In the data rows, 50 means zero.
Some points:
[56 43 82 73 67 46 46 78 38 79 20 61 42 67 37 59 29 57  0 57 60 33 48 62
 60 31 43 33 63 63 41  0 42  8 26 58 80 15 35]
[50 37 65 40 48 37 56 60 40 42 39 34 62 53 59 63 48 57 51 72 57 56 23 42
 39 31 43 36 42 42 36 62 66 58 38 48 37 60 37]
[50 57 63 54 69 55 61 67 36 56 51 44 27 46 50 52 60 71 43 66 62 54 32 39
 53 38 74 42 55 49 38 66 71 45 38 53 56 54 46]
[64 35 44 54 36 78 34 41 70 50 51 35 44 55 67 47 66 22 60 51 59 25 50 44
 58 39 40 59 41 19 56 47 70 53 57 60 28 35 64]
[46 41 17 19 41 48 38 42 11 45 38 49  7 65 53 89 35 22 42 49 50 37 43 35
 58 28 31 36 52 46 66 54 60 59 22 51 27 27 14]
[50 60 62 52 52 44 62 63 29 38 46 60 62 45 33 67 55 52 49 64 53 52 36 34
 48 62 59 49 44 30 46 56 51 42 74 47 56 45 34]
[55 46 38 49 35 47 63 62 72 41 35 41 47 69 54 56 52 24 54 24 53 57 70 45
 56 51 27 58 55 59 33 48 45 75 53 49 40 56 81]
[55 44 55 45 52 40 54 66 50 71 52 49 48 51 55 55 35 64 28 58 75 56 37 54
 35 56 43 66 65 63 41 51 57 60 44 52 51 53 56]
[59 43 56 50 67 45 68 75 36 32 53 36 34 32 53 42 46 27 36 36 57 38 55 30
 64 56 45 47 53 42 31 40 42 42 42 41 44 44 43]
[57 41 34 75 46 50 48 64 63 61 48 52 59 49 59 43 45 55 52 47 59 58 63 67
 52 44 53 58 71 73 83 62 60 81 49 68 42 69 59]
[57 37 25 34 56 68 37 17 40 43 45 52 24 56 74 51 51 50 47 44 29 56 75 51
 58 49 40 53 89 87 54 58 34 52 54 79 22 30 59]
[55 25 64 72 69 91 20 31 43 42 74 49 65 48 51 64 60 58 57 59 26 48 57 77
 70 59 62 56 32  7 74 33 27 63 54 35 71 59 99]
[21 49 37 52 60 46 27 66 30 56 56 46 40 43 21 69 63 66 52 43 57 35 35 52
 39 55 67 50 70 57 33 54 52 24 40 46 43 49 12]
[57 49 27 49 40 58 51 66 55 32 44 53 54 60 74 20 48 11 68 32 35 48 61 47
 75 73 47 43 61 49 61 37 33 54 54 45 54 46 55]
[41 50 39 69 53 25 31 39 49 44 46 59 33 59 46 57 22 51 44 47 38 28 53 53
 37 57 56 53 59 64 64 59 42 27 81 44 33 39 24]
[59 76 50 41 32 62 65 40 31 49 61 55 39 39 58 45 75 39 58 64 60 58 59 41
 47 48 60 33 60 47 64 54 67 66 56 46 39 47 52]
[61 42 29 23 42 60 53 47 40 49 53 41 40 36 46 54 55 44 67 56 59 53 51 34
 40 56 76 45 51 26 42 34 76 46 67 57 55 42 49]
[53 55 37 44 21 56 50 60 43 23 36 45 50 46 40 45 44 33 62 42 38 51 66 42
 78 56 41 40 62 43 50 72 66 58 65 26 44 55 50]
[55 69 27 33 35 80 55 41 57 32 47 53 49 52 49 23 45 22 57 21 50 59 68 35
 70 79 38 43 52 67 48 59 56 68 75 36 48 44 67]
[40 57 68 52 43 23 58 78 61 56 47 38 41 41 35 35 49 28 59 37 69 20 35 40
 34 35 49 63 10 56 24 40 37 59 46 25 52 52 61]
[60  4 66 71 69 67 54 11 89 51 94 31 47 76 63 81 41 66 35 58 43 39 79 70
 61 19 47 67 22  0 81 21 30 56 51 42 24 76 76]
[28 41 27 45 67 50 25 42 13 13 55 63 28 56 45 70 45 52 54 50 55 26 48 53
 34 33 36 58 71 55 66 39 43 47 54 75 26 32 21]
[53 56 61 57 34 46 35 68 83 61 45 51 58 62 47 61 62 57 34 25 44 56 55 67
 41 39 42 28 67 99 61 35 67 44 39 45 63 40 67]
[29 81 35 47 38 54 41 66 63 35 42 43 56 61 44 31 48 42 42 33 30 58 54 47
 65 74 35 28 60 35 40 64 48 58 69 33 51 49 68]
[63 41 56 60 49 50 49 50 63 44 60 57 55 58 67 32 42 58 62 68 60 47 60 58
 54 48 47 57 67 48 70 64 53 57 61 72 42 56 39]
[47 55 59 46 47 52 59 56 68 67 39 42 60 37 53 46 50 53 54 55 47 70 29 54
 33 47 46 45 41 57 57 57 59 67 47 58 32 44 62]
[48 49 61 43 41 44 45 41 29 50 46 65 53 63 68 48 54 40 56 54 43 27 78 30
 66 72 51 65 59 37 52 54 71 44 63 53 42 29 70]
[47 72 35 56 53 65 32 41 70 53 45 39 54 48 46 31 55 62 46 50 45 51 43 52
 26 39 71 45 51 57 52 64 55 50 53 46 68 53 37]
[81 50 64 55 61 31 74 58 48 40 34 29 50 36 57 51 48 34 65 56 78 51 20 39
 49 28 40 42 39 40 57 30 77 41 59 56 44 32 52]
[61 40 80 55 69 58 55 27 62 51 74 55 51 62 13 84 49 74  7 46  0 65 86 67
 65 37 53 71  0 23 61  9 48 19 30 28 78 77 60]
[57 51 26 51 64 46 52 40 51 53 57 63 58 48 70 59 34 61 47 50 59 75 46 44
 49 59 65 34 45 71 50 70 54 50 73 66 38 55 52]
[32 58 74 56 71 32 66 60 47 76 67 70 61 45 46 52 54 53 38 55 55 66 24 46
 33 31 55 38 38 77 33 48 55 38 30 72 75 58 47]
[47 61 62 74 44 31 60 61 64 48 67 49 53 37 36 38 55 73 56 59 67 56 31 53
 19 39 61 48 30 46 34 46 41 44 44 63 61 63 41]
[46 68 52 26 55 42 59 57 48 39 50 43 35 47 39 62 50 54 60 39 36 50 45 41
 47 48 50 46 56 34 25 49 40 52 53 22 56 31 40]
[56 57 51 57 61 31 61 51 66 36 46 48 52 31 62 33 42 38 32 45 42 42 57 43
 41 67 61 55 57 32 60 51 20 54 59 43 59 48 39]
[47 67 38 44 60 36 32 48 56 41 40 68 53 48 48 49 37 66 62 57 54 74 51 41
 50 60 54 40 48 52 53 51 60 47 68 50 51 48 46]
[29 80 35 49 47 67 57 45 83 39 63 63 58 24 58 52 53 49 61 40 66 61 75 43
 70 47 41 47 79 55 36 58 57 80 49 48 55 72 41]
[64 57 56 47 22 70 47 47 61 51 48 50 66 66 67 44 36 62 48 74 44 58 45 69
 33 63 33 54 61 58 72 60 42 69 66 50 56 33 69]
[59 57 43 33 23 61 55 32 72 55 59 59 83 52 95 64 39 74 53 67 43 67 56 62
 50 59 59 48 63 59 59 86 50 73 48 60 43 59 60]
[39 56 43 42 57 74 54 59 45 48 28 65 28 48 50 23 64 16 50 19 53 47 62 40
 68 69 37 52 53 34 46 63 50 52 72 47 41 39 56]
[38 45 69 48 67 37 49 76 32 55 37 39 56 47 51 59 52 53 43 46 63 55 17 37
 46 48 31 61 31 36 23 61 65 49 43 44 40 47 46]
[73 46 48 61 30 61 39 50 49 65 36 29 55 72 58 34 54 58 27 36 60 52 60 61
 36 49 33 38 71 77 77 33 67 50 32 52 51 25 57]
[69 51 32 53 38 47 32 40 70 53 66 49 69 46 62 69 35 56 59 59 48 68 54 58
 36 52 62 71 76 69 40 69 40 41 48 56 44 62 66]
[66 42 85 73 80 54 60 40 37 44 69 47 71 63 45 64 63 40 65 41 57 36 58 69
 55 54 53 64 26 18 62 44 33 13 45 36 64 56 70]
[54 24 54 55 63 52 49 53 43 41 62 55 47 37 61 42 48 52 59 62 42 35 55 34
 49 68 51 59 64 40 53 40 70 31 60 35 42 31 47]
[27 38 79 57 92 59 50 61 50 55 50 58 43 42 18 59 55 73 54 76 70 62 43 65
 52 30 66 45 26  5 28 52 52 37 35 17 66 46 58]
[35 48 49 43 47 44 40 31 24 46 44 60 37 71 36 60 64 33 47 37 56 27 47 28
 37 67 47 67 37 54 44 54 54 38 43 74 40 23 34]
[27 54  1 27 55 41 33 31 48 43 42 55 48 59 48 61 29 67 28 54 47 50 52 55
 41 39 46 53 61 68 41 56 48 35 35 75 38 58 13]
[62 70 43 52 26 71 30 19 82 72 49 44 65 61 75 37 38 77 65 53 47 61 52 56
 65 59 41 40 76 66 82 70 55 61 59 69 34 65 67]
[50 60 63 31 65 39 74 92 27 32 36 36 51 47 37 42 74 21 45 43 51 35 50 25
 47 50 39 35 22 22 36 27 60 72 62 44 66 29 36]
[51 25 61 73 78 48 43 14 89 62 82 49 72 68 51 58 38 79 39 59 53 53 63 73
 70 32 48 58 19 21 53 63 38 70 33 33 41 72 92]
[40 54 37 48 44 68 63 62 60 48 53 60 47 47 11 46 38 56 60 39 50 60 53 52
 47 70 69 30 56 63 25 73 35 57 60 50 65 64 43]
[53 42 56 55 61 80 40 36 58 64 58 56 60 38 45 53 52 48 66 63 37 63 64 73
 76 74 60 57 17 32 54 37 38 44 57 33 59 71 82]
[57 64 56 34 40 49 71 71 65 64 40 39 44 43 46 46 38 25 42 54 70 54 55 58
 41 55 37 43 59 48 12 45 58 72 35 40 55 61 48]
[34 48 42 34 67 35 48 35 25 24 56 65 32 65 26 70 46 61 51 58 54 37 45 33
 38 35 48 44 60 67 44 48 43 37 28 72 45 37 20]
[55 65 41 37 32 62 40 36 27 40 54 53 57 55 45 48 42 54 69 55 39 61 61 33
 47 69 43 41 63 28 48 67 75 48 68 40 39 48 58]
[33 65 36 44 68 68 52 42 33 49 49 57 57 42 54 34 46 60 63 40 60 68 50 41
 59 47 60 60 73 52 32 47 67 49 58 55 53 54 52]
[69 50 48 64 41 59 61 26 71 73 42 41 66 41 64 49 43 56 48 45 61 71 60 35
 50 42 42 61 63 77 35 53 36 55 42 65 68 52 61]
[39 54 49 56 44 75 52 55 78 72 42 56 48 57 42 34 40 85 31 54 68 73 58 60
 35 30 41 53 77 94 32 39 60 48 26 73 75 47 58]
[63 42 14 35 43 59 55 42 21 53 39 51  2 59 49 60 41 33 29 56 53 36 39 46
 44 39 60 52 53 64 53 35 48 63 49 57 43 23 39]
[54 77 18 39 38 85 45 28 55 71 58 44 60 49 57 56 62 54 65 42 51 45 56 32
 65 79 40 39 58 41 49 57 65 44 54 30 63 58 61]
Along one direction, these points spread out more than along any other. Take the direction at right angles to it along which they spread out most. Go by this last direction. For each point below, how far along it does it lie, from 0 to 99? The average is 50, and the first point in the table lies past the average. One standard deviation of the points above along it is 16.
[61 45 52 60 41 45 49 39 46 45 52 82 51 53 51 53 43 66 53 73 42 43 59 53
 29 58 47 54 66 45 41 69 46 52 52 28 52 50 42] 48
[57 36 54 22 36 51 61 59 62 60 41 32 64 45 49 48 45 38 43 39 49 36 37 50
 54 48 31 47 51 45 41 39 28 60 75 54 57 26 47] 52
[67 38 50 48 18 34 48 44 56 54 34 58 67 40 57 53 53 53 58 45 51 55 49 72
 43 43 45 60 55 47 54 48 56 64 56 54 40 56 60] 41
[39 40 45 37 35 52 46 44 56 34 40 64 65 63 53 59 53 37 67 29 38 44 50 52
 63 79 49 64 58 33 52 59 31 47 78 47 54 55 41] 41
[61 42 79 51 73 20 62 65 47 91 52 54 39 36 55 52 60 52 39 49 71 42 18 45
 40 25 72 53 33 59 31 43 44 36 46 62 50 60 35] 78
[63 43 76 40 44 44 56 49 43 60 55 54 46 42 56 55 56 67 65 51 47 60 46 42
 48 76 53 33 51 60 38 48 39 40 43 41 77 58 49] 55
[45 69 42 79 42 42 48 44 58 24 44 54 56 61 50 13 47 46 65 37 36 49 54 65
 72 69 47 57 53 52 47 62 46 63 61 53 62 47 54] 37
[50 64 58 56 69 49 59 65 39 30 44 52 48 45 49 21 53 27 71 23 46 41 66 45
 63 60 32 44 53 51 46 53 52 57 50 59 55 46 46] 51
[44 46 79 44 99 71 61 50 46 69 70 42 51 38 43 62 53 45 41 58 51 57 53 65
 61 33 65 55  2 18 44 34 69 41 34 27 76 77 70] 77
[32 63 52 49 63 44 59 44 33 60 56 71 73 46 50 55 51 59 48 56 51 67 36 41
 37 52 47 40 48 65 27 56 46 42 58 42 50 64 25] 58
[48 56 67 62 91 24 63 64 35 40 55 73 57 32 33 25 50 51 47 62 52 49 28 45
 52 46 67 51 39 43 52 41 37 35 31 68 28 39 19] 77
[37 56 48 34 28 37 66 65 84 52 48 34 63 62 45 56 45 37 50 56 67 60 65 41
 47 51 38 32 57 54 32 56 55 77 49 43 65 70 48] 43
